128 stands for zero in the data rows.
Here are some points, one per row:
[160 102 254 110  94  86 101 108 164 107 148  98  86 153 119 138  99 188
 147 115 102 100 114 142 214  96 184 135 102 177  76 165 175 190 131  86
 119 133 127]
[161 136 116 212  90 232 118 106  87 119 103 100 105 128 255 157 122 118
 119 152 112 118 152 176 152  93  75  98 126 125 173 186 125 100 132  95
 121  84 217]
[ 93  75 126 130 124 109 104 111 128 230 116 131 225  93  80 116 222 168
 103 108 232 133 127 151 113 152 115 105 156 107 118 106 117 101 127 100
 178 179  75]
[172 140  77 178 133 163 107 132 135  89 188 128 118 125 178 120 112 123
  98 111 122 122  75 121  95 138 137 135  97 100 110 222 103 211 199 124
 101 107 252]
[195 142 206 128 110 121 123 173 165 132 179 130 132  97 139 109  91 180
 128 161  93 155 121 140 150  78 188  91 105 168  68 150 163 173 128 169
  52 109  61]
[ 93 129  79 100 100 107 127  97  98 143 133 121 191  98  77 131 205 102
 129 122 255 186 127 112 134 145  92 107 229 149 114 130 167 113 101  76
  94 226  90]
[ 87  93  96 118 120 208 200  87 191 148 193 154 113  89 117 147  50  93
 148 109  88  81 125 156  85 103  70  87 111 115 151  87  94 120 115 113
 115 149  49]
[143 130 139 203 102 201 100 107 179  78 223 191 100 127 213 155 102 113
 116 123  91 132  93 100  91 115  66 102 134  75 162 108  91 126 119 148
 145  73  33]
[ 74 108 111  99 133 112 198 135  89  84 138 115 131 160  88 125 166 103
 124 128  72 146 158 122  91 112 189 255 129 191  91 133  91  90  94 131
 170  88 107]
[152 187 111  95 187 112 198 162  86 169  82 114 106 156  71 105 157 111
 130 113 144 180 120  89  97 165  84 116 105 149  78  96  98  99 120 185
 207 161  93]
[115 128 160 114 102 100 101 135  96 103 164 142 180 165  82 121 108 136
 104 151  65 106 245 104 125 108 207 181  91 162  97  94 203 116 122 182
  68 189  99]
[ 70  97  72  96 122  70 219 146  92  98 139 114 111 151 102 125 172 139
 110 104  99 129 156 127  86  87 125 209  85 219 120 113 117 110 118 168
 167  74  70]
[129 164 107 223  85 255 120 125 101 117 101  88 121 123 233 135 118 132
 155 121 103 124 108 129 159 158 106 141  93 110 168 115 118  64 171  83
  82  92 205]
[145 122  68 192 104 154  99 122 146  62 167 188 126 125 142 142  74 164
 113 123  94 120  72 119 115  99  93 129  94  80 173 108 143  96 141  51
 129  90  88]
[128  97  88 238 226 214 113 181  95 160 141 255 127 130 186 116  95 157
 143 132 131  99 111 125 120  99 101 128 126 109 141 220 121 220 199  97
 107  88 251]
[ 66 105 140 128 111 172  98 140  83 100 110 184 130  95 166 108 117  93
 116 119 109 122  68 121 122  93 106  75  93 132 195 121 105  79  85  76
  86  98 228]
[100 154  87 104 143  59  81 185  96 183  95 102 154  88  83 110 171 121
 137 133 186 103 126 130 132 184  70 117 196  92  94 155  88 112 120 131
 136 190  76]
[102 162 103 100 139 117  93 136  88 171 113 165 110  84  87 164 193 116
 138 116 211 221 114 127 108 255 110 115 129 128 122 167 121 102 109 154
 168 205  85]
[168 153 228  92 113  97 147 116 115 100 134 128  90  95 162 150  58 193
 104 140 131 134 169 158 217 123 185 113 136 202  70 145 164 192 148  92
 148  96 123]
[114 179 107 134 159  70 127 111 108 228 155 132 122 126  96 139 156  82
  99 118 172 105  85 137 136 242  96 105  74 117  98 110 109 115  85 193
 151 200  84]
[163 141  94 156 128 152 112  93 189 167  96 108 110 108 151  74 102 116
 193  84  82 135 122 135 133 111  83 112 131 161 255  86 109  77 127  93
  72 120 214]
[185 128  79 151 113 197 167 123 216 137 110 106 107 164 189  89 113 135
  99 151  91 113 117 147 187 162 115 120 153 132 255 135  93  94  73  72
 138 144 198]
[206  88 147 101 119 160  89 141 188  92 177 108 112 114  85 117  83  99
 145 149 132  99 159 116  90 134 195  71 101 162  98 162 154 172 131 211
 148  62  80]
[136 147 182 120 127 100 165 104 111  99 130 132 134 138 165 146 148 190
 134 152  85 113 160 128 164  95 221  91 102 171  71 154  79 197 176 101
  87 132 154]
[128 131  91 135  81  61 238 159  90  91 122 100 183 179  51 147 173 113
 116  96 103 114  93 118 107  87  67 183 109 136  85 119 107  98 179 217
 170  86 119]
[111 125 127  67 111 131 140 131 145 234 114  98 153 110 135 111  49 118
 104 162  66 105  66 118  85 136 121 115 178  91 230 112 120  72 172  65
  87  89 199]
[126 132 113 107 120  73 117 174 132 148 156 126 134 143  95 117 233 140
 128 127 234 138 106 115 135 167 118  93 227  90 107  79 123  87 119  71
 137 230 124]
[168 186 106  91 126 174 106 138 255 229 122 122 141 118 139 255 177 122
 121 113  87 151 127 116 232 101 103 120 160 119 255  88 124  99  90 103
 119 116 227]
[131 125  51  89 157 128  86 122  92  83 138  84 153 148 188 120  77 148
 119 105  89 119  90 147 238  95 155  74 108 169  54 149  78 227 192 107
 103  89 171]
[118 132 213 144 117 118 121 148 155  92 121 103 113 131  44 150  90 131
 102 148  86 127 225 189 110 122 206 167  94 135  93 120 167 147 158 107
  98  92  80]
[ 78 181 114 163 179 112 111 106 108 159 102 114 127 139  72 129 149 116
 124 123 170 198 107 102  87 169 117 112 125 118  77  86 139 100 136 173
 255 184  93]
[181 100 237 128 118  82 115 114 167  99 117 163  90  91 125 110 133 148
 160 165  84 103 110 116 241  97 221 146 102 119 101 126 227 191 132 135
 106 102  77]
[171 104 246  94 116 127 125 117 163 104 117 122 108 117 138 132  83 167
 123  94  86 107 123  97 227 205 196 126 163 151  70 183 219 176 118  85
 103  79  94]
[ 89  94  79 118 107 131 101 125 119 104 145 124 100  99  66 115  96 134
 164 159  61  92 105 151  90 118  57  96 111  76 191 110 144  85 119  88
 110  76 162]
[ 88 115 156 122 117  59 101 132 108  96 118 127 130 179 103 167  81  96
 122  77 142 107 194 163 100  71 221 216 107 157 110 149 100  94 119 134
  76  91  61]
[178  65 174 208 173 174 127 156  92  94 127 139 138 115 243 132 102  77
 119 153 102 134 102 109 173 124  60 116 107 122 225 179 105 175 177  95
 108 143 240]
[136  90  90 119 120 185  98 148  83 172 102  97  98 119 158 133  61 130
 160 126 119 114  93 110  74 100 101 145 124  78 192  59 126 173  54  99
  99  91 218]
[ 86 102 129 107 122  63 140 101 116  73 121 132 155 161  85 132  93 121
 141 138 110  97 218  97 107 172 205 206 134 176  82  82  98  66 150 185
  87  65 152]
[112 164 117  78 101 103  86 132 115 181 119 144 157 188  98 118 217  99
 123 157 252 117 103 148 103 154 101 130 227 110 132 115 124 110 162  65
 118 179  72]
[100 153  90 128 104  62 146 130  99 177 122 108 150  83 108 137 216  94
 176 158 255 130 146 127 132 136  99 104 184  78 120  98 138 131 108  81
 130 185  89]
[153  74  89 197 107 232 112 140 162 129  69  93  89 119 255 138 105 110
 111 137  91 121 103 106 133 113 105  97 113 157 178 155 118  70 110 105
 121 134 197]
[144 106 220  92  99 119 105 111 147  86 207  92 104 178  94 102  96 140
 131 120 100 126 210  97 158 124 189 107 144 132 158 149 169 216 128 169
 133 105  71]
[109 122 115 145 137  80  79  94  96 205 104 112 144 144  73 112 182 122
 115 121 179 164 112 160  99 210  98  98 195  79  64 108  92 111  82 129
 135 186  93]
[138 140 214  94 111 117  97  99 145 119 193 117 149 137  83 110  91 108
 143 133 111 119 220 117 122  88 209 145  76 156  91 165 166 135 106 123
 131  89 115]
[ 96 157 121 103 150  64 255 191 160  77 110 121 187 183 141 110 158 142
 179 138 114 166  90 160  76 150  84 160 102  99  85 101 127 136  78 217
 198 138 118]
[125 145 116  93 153  73 146 104  85 187  90 170  95 145  74 132 159 118
 142 125 143 167 102 113 113 150  92 110 124  91  92 128  89 103 102 201
 189 163  86]
[ 91 132 102  98 193  66  96  85 124 162  99 119 105 147 113 119 186 156
 129 140 201 160 134 101  92 171  88 135  91  66 108 127 166  95 124 164
 189 178  90]
[200 139 111 111 193 215 184 134 110  73 110 105 111  88 139 128  74 135
 118 112 114  88  92 171  96  84 162 104 140 165 123 103 109  98 155 255
 114 173  85]
[ 87  80  87  87 121  90 200 174 129  77 105 121 127 166  79  94 147 106
 105 141 149 175 113 135 139  55  93 204  94 158  92 110 104  92 109 212
 184  76  83]
[194 113 220  96 164 114  95 108 150  77 146 109 100  96  88 107 147 108
 115 128  91 106 255 129 112  77 204 125 107 117  71 114 173 137 121  92
 102 101  97]
[126 145  90 166 110 200 119 115 102 114  68 227 119 119 255 126 117 123
 128  98 110 126 131 128  65 114  93 140 117 115 174 185 130 255 209  83
 146 111 244]
[ 99 167 110 104 159  98  96  92 107 175 106 101 165  94  77 127 191 146
 119 124 182 136 104 124  88 158 112 126 226 106 123 125 146 109 109  89
 160 199  83]
[ 65 159  80 175 133 151 111 126 153  51  81 155 117 113 123 122  69 148
 115 129 107  99  83 109 132  83  99  94  95  85 168  92 107 125  93  79
  85 147 184]
These points spread out most along one direction. Where along it does each point below lie, from 0 to 99? 50 is the average, and the first point above lies past it. One standard deviation of the points above along it is 16.
[136  90  90 119 120 185  98 148  83 172 102  97  98 119 158 133  61 130
 160 126 119 114  93 110  74 100 101 145 124  78 192  59 126 173  54  99
  99  91 218] -> 64
[195 142 206 128 110 121 123 173 165 132 179 130 132  97 139 109  91 180
 128 161  93 155 121 140 150  78 188  91 105 168  68 150 163 173 128 169
  52 109  61] -> 56
[112 164 117  78 101 103  86 132 115 181 119 144 157 188  98 118 217  99
 123 157 252 117 103 148 103 154 101 130 227 110 132 115 124 110 162  65
 118 179  72] -> 29
[129 164 107 223  85 255 120 125 101 117 101  88 121 123 233 135 118 132
 155 121 103 124 108 129 159 158 106 141  93 110 168 115 118  64 171  83
  82  92 205] -> 73
[ 93  75 126 130 124 109 104 111 128 230 116 131 225  93  80 116 222 168
 103 108 232 133 127 151 113 152 115 105 156 107 118 106 117 101 127 100
 178 179  75] -> 28
[161 136 116 212  90 232 118 106  87 119 103 100 105 128 255 157 122 118
 119 152 112 118 152 176 152  93  75  98 126 125 173 186 125 100 132  95
 121  84 217] -> 75
[100 153  90 128 104  62 146 130  99 177 122 108 150  83 108 137 216  94
 176 158 255 130 146 127 132 136  99 104 184  78 120  98 138 131 108  81
 130 185  89] -> 29
[ 88 115 156 122 117  59 101 132 108  96 118 127 130 179 103 167  81  96
 122  77 142 107 194 163 100  71 221 216 107 157 110 149 100  94 119 134
  76  91  61] -> 46
[168 153 228  92 113  97 147 116 115 100 134 128  90  95 162 150  58 193
 104 140 131 134 169 158 217 123 185 113 136 202  70 145 164 192 148  92
 148  96 123] -> 57
[152 187 111  95 187 112 198 162  86 169  82 114 106 156  71 105 157 111
 130 113 144 180 120  89  97 165  84 116 105 149  78  96  98  99 120 185
 207 161  93] -> 30
